One vector is turned by the same rotation once a tick. Each row is the vector after some number of ticks, and that number follows the row.
The counts run from 0 to 137.
[138 138 149 147 134  97 108 160 142 139  89 108 147 130  83 130 164 142
 104 128 123  97 155 126 138 145 100  86 131 154 111 113  60 121 129 149
 173 187  76 125 124 138 163 126 124 110 151 135 159 102 134 117 109 112
 168  73 152 133 117  82 156]	76
[147  74  96 113 132 112 133 108 144 123 116 112 107 147 112 124 168 164
  92 109 100  96 136 163 150 143  99  86 132 143 123 154 100 119 146 139
 157 153  60 168 130 131 147 138 141 119 125 149 133  80 125  70 127 104
 165  62 175 125 151 143 159]	89
[157 113 154 152 149 128 128 143 128 147 107 144 137 110 100 107 159 140
 132 144 118  79 120 157 133 139  89 101 114 180 124  98  58 126 161 140
 158 193  78 109 132 128 142 117 121 129 112 156 160  91 133 102 127 122
 154  54 158 136 118  88 148]	72
[155 152  86 129 137  89  97 119 154 155 129 134 116 135 110 113 167 154
  89 114  90  86 166 137 158 121 109 121 101 159 132 142  94 104 158 157
 140 174  56 150 111 112  91  94  99 125 114 143 149 111 104  73 109 114
 156  65 166 129 139 126 144]	47
[142 142 100 129 143  95 111 150 181 147 116 108 100 139 127 131 133 151
  90  69 115  98 166 136 153 138  95 106 111 159 123 135 132 114 151 143
 139 156  70 180 148 121 139  94 146 123 108 139 153 111  95  91  94 123
 153  68 153 138 162 126 151]	44
[133 107 131 112 158 106 130 136 153 113  98  80 127 143 112 128 179 146
 102  99  97 118 162 162 145 153 100  90 156 119 104 141  68 146 120 148
 169 180  66 186 125 136 172 121 130 132 116 143 142  97 124 114 103 127
 182  95 139 140 123  99 146]	78
[128 119 117 135 149 104 141 128 134 166  72 166 111 115 108 132 166 127
 118 129 143 106 129 139 133 138 109 114 105 146 113 152  93 126 154 137
 148 139  33 136 144 121 153 119 119 137 140 130 171  70 108  81 142 108
 130  75 156 125 141 108 139]	109
[113  95 131 150 145 110 129 150 165 144  88 133 134 156 121 125 145 120
 118 106 134 116 142 149 101 144  90 114  92 157 138 128 113 120 155 133
 174 183  56 159 162 116 162  99 125 122 107 103 161  57 104  91 115 133
 146  82 149 122 152  96 124]	64
[117 108 117 144 132 110 134 130 169 132 114 102 110 120 155 129 162 141
  94  96 115 104 141 137 125 147  83  84 151 167 127 144 133 146 161 150
 153 160  85 174 152 124 197 103 146 131 137 145 168  90 107  89 124 121
 154  72 166 141 171  96 165]	0
[110 151 106 120 132  84 133 134 132 148  69 128 129 149 113 124 182 113
 121 118 149 110 165 134 152 134 126 105 140 142 106 119  59 130 111 157
 133 156  45 161 125 126 148 121 109 145 136 145 175 106 103 118  94 122
 156  73 125 128 157  67 153]	120
[110 172  89 129 143 102 113 117 180 180 113 146 120 133 158 132 163 179
 114  96 115 100 125 128 133 129 108 110 150 173 139 110 106 116 150 133
 139 134  80 160 116 127 156  81 108 135 107 154 155 126  98 119 122 114
 139  79 153 156 142  80 164]	125
[113 130 126 133 147  84 124 134 131 129  75 167 125 139 118 122 169 131
 118 140 121  80 139 141 129 139  71  92 151 148 117 138  99 141 137 127
 118 177  56 149 143 146 162 129 149 136 117 125 149  96 158 128 102 119
 151  74 156 134 176  96 169]	12
[125 148 148 122 157  67 113 133 147 138  80 129 158 168 104 104 168 113
 134 130 107 131 169 153 145 142  93  86 129 150 111 143  65 123 120 146
 149 190  56 143 128 121 127 101  88 128 119 113 158  90 137 101 107 138
 167  92 135 116 114 108 143]	57
[155 125 122 110 151 115 129 125 141 169 136 142 119  94 124 102 161 162
 107 121 133  83 137 155 164 145  87 124 134 164 117 108  92 144 164 123
 117 147  73 161 120 134 124  92 134 148  79 156 150 114 121  99 123 106
 148  52 143 176 153  92 129]	29
[151  89 126 131 167 108 133 131 142 159  98 137 134 151  82 115 170 131
 119 136 135  93 134 166 132 133 115 124  95 151 132 135  71 117 140 131
 175 177  43 143 129 124 117 112 108 121 117 142 146  53 108  79 135 123
 150  68 151 123 131 119 128]	68
[116  95 139  91 160  88 127 109 147 125  98 122 113 144 133  96 194 146
  80 122 104 114 151 160 151 152 108  99 171 128 114 133 105 157 139 142
 139 136  45 181 125 123 154 130 111 135 107 126 139 109 132 101 102 129
 172 101 166 137 131  93 155]	100
[134 164 113 123 161  98 121 111 188 164 130 104 127 134 157 122 148 155
 102  87 102 111 160 129 129 139 100 118 152 181 128 114 118 137 154 146
 146 166  82 164 127 115 156  71 102 140  98 146 173 140  87  97 114 129
 145  97 140 155 134  86 144]	40
[147  88 108 147 117 110 144 111 119 131 109 137 118 138 108 111 183 148
 122 127 109  95 133 160 126 124 100  90 132 161 123 149  76 131 152 143
 152 173  52 143 136 119 135 126 120 124 145 158 140  67 133  67 148 116
 152  77 168 121 151 120 176]	90
[145 156  93 108 135  91 122 143 166 156 119 135 101 136 125 146 143 164
  88  96 110  84 157 123 162 140  76 100 122 160 119 157 130 109 157 144
 133 135  61 145 132 130 165  89 131 141 114 142 165 104  99  95 117 103
 133  68 169 149 157 131 157]	129
[132 104 113 144 121 113 130 111 134 132 120 162 126 118 137  99 192 140
 126 138 116  79 126 169 128 120 100  95 153 160 144 115 104 151 155 124
 105 168  66 163 134 129 136 114 143 139 103 159 135 109 147  88 129 129
 142  65 168 138 192  86 165]	8
[103 139 127 135 144  83 127 121 149 175  80 156 143 137 160 114 153 105
 130 123 141 115 137 139 116 141 106 120 133 188 141 110 124 155 177 130
 129 173  52 147 149 113 168 102 104 140 142 124 181 103 107  80 124 131
 130  99 156 137 141  85 145]	20
[127 132 112 151 119  95 117 123 128 147 105 171 127 122 129  95 181 137
 116 164 134  80 126 138 127 118 102 105 141 187 138 111  97 128 169 143
 117 163  57 135 138 131 129 115 135 116 128 154 157 121 166 105 124 122
 146  64 157 126 171  66 172]	9
[ 98 108 129 148 145 101 136 128 148 150  89 175 120 135 140 117 157 125
 116 132 145 113 114 162 107 135  89 112 132 156 144 120 128 139 178 127
 154 158  54 158 139 130 173 111 120 133 122 124 161  74 119 108 115 129
 125  91 172 140 156  72 147]	105
[129 138 128 133 133  84 108 135 135 143 133 178 121 111 135 109 166 160
  85 136 119  77 140 127 150 135  79 104 150 172 123 112 122 138 158 135
 131 159  58 140 132 128 145 110 145 104 104 135 153 135 157 108 107 116
 153  54 171 152 166  74 168]	10
[118 126 146 100 175  67 133  97 137 148  86 153 120 152 132 111 185 144
 120 117 108 107 144 161 155 154  77  92 159 127  99 154 111 157 145 135
 100 141  44 157 122 139 158 129 121 136 111 130 143  97 141 105 111 109
 154 108 151 148 138 120 148]	15
[141 172 139 122 146 108 108 160 145 168 115 156 130  96 104 130 148 137
 115 119 140  75 146 129 147 141  80 126 123 173 106 109  83 113 161 131
 130 163  79 124 133 149 142 107 130 129 117 145 178 123 134 124 114 106
 142  62 146 166 148  83 136]	32
[120 110 107 113 168 104 117 108 168 157 135  86 126 134 136 119 178 165
  95 109  78 109 137 145 130 149 125 100 169 149 133  84  97 135 137 147
 187 156  91 189 117 122 164  98  99 130 103 161 139 112 104 111 108 129
 159  85 157 154 104  80 151]	81
[135 135 139 132 130  92 116 138 145 133 120 125 143 125 136 114 146 126
  98 107 106  86 169 151 148 158  77 114 158 174 107 127 122 141 167 136
  94 178  89 173 136 121 140  88 153 137 101 137 168 130 133  84  93 127
 181  75 147 161 168  97 148]	137
[113 122 107 173 133 114 117 132 170 153 104 124 128 142 138 113 154 139
 118 122 117 102 120 153  88 124 126  92 140 171 148  96  97 121 148 151
 191 184  66 153 143 127 182  97 102 128 124 150 160  91  95 105 122 143
 142  99 150 125 139  58 161]	83
[142 124 111 130 137 119 148 117 128 161  79 155 122 122 106 103 163 130
 129 136 151  97 141 168 143 121 127 125 116 148 127 138  76 146 158 133
 110 159  45 167 120 117 114  99 121 167  98 156 159  89 107  64 128 108
 142  65 129 140 162  91 144]	27
[128 101 141 132 168 106 125 140 191 150 113 119 133 155 146 124 129 138
  98  91 113 116 142 168 118 158  93 112 126 160 153 118 135 130 177 132
 159 182  74 183 148 119 162  85 128 134  73 116 156  81 112 103 105 138
 158  97 158 143 136  87 123]	63
[121 184 131 129 151  79 123 139 151 160  78 145 140 128 100 142 163 133
 135 124 147  98 157 128 160 136 102  97 128 156  96 139  70 131 118 149
 142 165  56 126 118 129 157 118 111 147 123 139 167 102 115 119 108 103
 143  79 121 145 140  98 153]	35
[143 108 116  91 146 105 140 125 145 155  94 129 116 133 126 112 169 134
 103  99 139 113 148 175 165 140 113 123 126 141 105 137  98 139 156 135
 117 138  47 182 130 118 128 109 138 167  90 153 153  95 104  77 122 109
 156  76 134 140 165 108 142]	26
